Each row is where one point has got to under a steady rotation. How many steps took it there?
The counts run from 0 to 46.
[166 154 182 157  95 129 155 156 108 150 120 147 126 100  65 132 153 111
  88 117 150 119 110 142 116 122 122] | 14
[183 165 157 144 104 127 159 199 108 120 123 154 109 124  91 129 172 125
 111 117 148 126 147 146 108 133 131] | 22
[183 149 131 149  98 135 152 177 130 152 145 164 105 136  98 142 181 139
 123 133 142 159 160 143 109 132 158] | 35
[179 158 155 149 103 133 159 195 104 128 124 159 107 128  86 130 174 110
 114 121 153 132 147 139 109 134 144] | 23
[160 150 153 147  78 130 154 133 131 161 135 143 129 114  51 126 144 158
  86 132 127 133 107 166 115 111 125] | 4
[171 145 124 144  79 140 159 146 140 162 155 150 122 128  67 135 158 177
  95 140 128 150 127 161 111 116 140] | 44
[185 155 164 152 102 140 160 187 113 134 123 160 114 125  91 131 170 104
 113 121 153 133 145 127 112 140 142] | 24
[169 131 153 163  84 129 152 127 125 170 140 152 124 117  66 149 157 116
 100 122 136 162 118 160 121 120 145] | 0
[162 149 147 146  87 124 153 147 125 137 137 145 114 119  58 121 156 161
  96 126 116 131 121 187 114 114 126] | 6
[161 144 159 159  78 137 152 124 132 172 143 149 130 108  51 145 142 135
  86 130 136 150 107 158 117 117 139] | 2
[164 167 160 138  92 130 164 179 111 128 129 144 123 116  77 112 146 157
  92 133 147 101 116 145 102 120 119] | 18
[168 142 132 149  75 143 162 140 141 175 153 153 129 118  70 140 150 158
  90 145 150 154 118 145 109 118 144] | 42
[177 162 130 138  90 148 169 182 131 149 156 155 125 123  91 125 161 164
 100 151 157 129 141 127  99 126 139] | 31
[169 144 125 151  81 132 156 148 140 154 155 149 117 131  67 133 159 172
 102 136 119 152 127 173 110 119 143] | 45
[166 152 155 151  91 116 150 163 116 127 127 149 104 127  63 125 170 147
 103 119 113 137 125 192 113 122 127] | 8
[160 145 156 154  75 134 152 126 130 163 142 146 126 110  51 133 144 147
  81 130 134 141 105 162 114 113 130] | 3
[174 176 158 144 101 128 160 197 105 120 129 150 114 124  83 114 167 149
 101 130 140 115 137 158 102 132 125] | 20
[163 151 151 148  81 126 158 142 125 146 143 142 117 119  56 125 147 161
  85 132 125 135 113 180 111 115 123] | 5
[163 148 158 154  98 117 145 160 109 122 124 153 106 126  67 131 164 135
 105 109 115 140 128 189 116 124 134] | 9
[164 135 157 163  81 135 150 122 129 171 138 151 128 117  63 149 149 124
  92 124 134 153 115 158 124 118 148] | 1
[176 165 120 139  94 143 163 190 128 149 149 156 117 130  90 127 167 167
 105 146 151 137 140 135  99 136 140] | 32
[169 152 175 160  93 117 148 152 106 131 114 151 116 120  62 136 165 104
 103 110 131 137 121 176 123 124 135] | 11
[178 158 120 141  97 137 162 183 130 142 148 154 117 132 100 131 173 164
 111 143 143 146 151 142 100 127 146] | 33
[180 142 135 153  95 138 155 161 130 160 145 158 114 128  87 152 178 118
 118 128 144 171 149 136 117 126 158] | 37
[172 149 173 156  99 117 147 158 106 126 119 155 110 123  61 134 168 116
 109 109 121 137 129 180 118 127 130] | 10
[172 161 143 136  91 146 166 182 127 157 146 154 130 118  92 130 157 163
  91 141 165 132 133 124  96 129 135] | 30
[183 159 163 151  99 139 161 179 111 152 126 157 129 112  89 135 155 103
 103 130 169 137 130 116 109 136 137] | 26
[178 166 154 143 103 124 157 197 110 118 123 154 112 124  83 115 171 140
 103 122 142 119 144 151 108 137 129] | 21
[169 150 182 156  95 128 151 154 107 143 117 150 123 108  65 138 154  98
  92 113 142 128 113 156 118 126 132] | 13
[168 151 154 148  88 121 148 154 121 131 132 151 111 122  63 119 158 153
  98 124 111 133 125 190 112 119 131] | 7
[178 139 136 158  94 138 156 153 128 171 145 161 117 126  85 155 170 112
 116 132 153 172 138 128 115 131 161] | 38
[188 154 120 145 102 136 157 185 131 147 143 161 107 135  91 137 177 150
 119 137 147 151 154 139 107 134 149] | 34
[175 140 140 155  85 142 155 143 136 178 151 157 125 121  84 154 165 122
 105 132 157 166 134 127 115 123 155] | 39
[160 164 167 143  87 133 160 168 116 138 126 139 129 112  72 114 145 148
  84 134 143 108 110 150 107 123 116] | 17
[181 157 165 147 101 135 163 182 108 144 125 155 118 114  91 133 169 100
 112 125 165 135 138 119 110 135 139] | 25
[174 159 145 141  90 147 167 178 121 156 144 149 133 117  90 131 150 145
  95 144 171 130 128 114 102 125 136] | 29
[169 160 172 148  85 134 161 160 111 139 121 142 130 101  68 126 146 136
  82 133 151 110 109 142 107 123 118] | 16
[163 158 173 157  87 136 160 156 116 142 120 147 129 103  64 124 141 123
  84 124 153 120 103 143 110 125 122] | 15
[183 143 134 152  97 136 157 172 129 151 143 165 112 137  91 146 185 127
 123 124 142 167 155 139 114 132 163] | 36
[176 153 160 149  91 147 166 177 119 161 132 155 133 117  92 139 156 116
 101 135 178 130 130 110 108 131 142] | 27
[171 170 157 137  91 129 156 189 110 121 129 148 118 119  82 110 155 154
  94 129 142 112 129 156 105 127 118] | 19
[174 163 152 151  87 146 165 173 120 163 134 153 134 113  88 135 155 131
  96 138 172 129 126 110 100 129 138] | 28
[173 149 182 160  95 123 152 156 102 137 118 152 115 115  68 135 159 102
  98 107 132 133 116 163 120 125 130] | 12
[173 136 138 157  83 143 160 140 133 181 148 155 131 120  80 151 158 128
 101 134 160 162 130 129 110 123 153] | 40
[171 142 139 156  78 146 159 140 138 177 154 155 130 121  76 148 156 147
  95 138 154 159 126 134 113 119 155] | 41
[175 137 127 149  85 129 149 151 135 151 155 146 112 134  68 138 170 167
 106 129 116 149 136 180 114 115 146] | 46
[169 145 130 150  82 146 157 140 141 171 156 149 126 122  72 141 153 171
  90 144 138 150 122 150 108 113 145] | 43
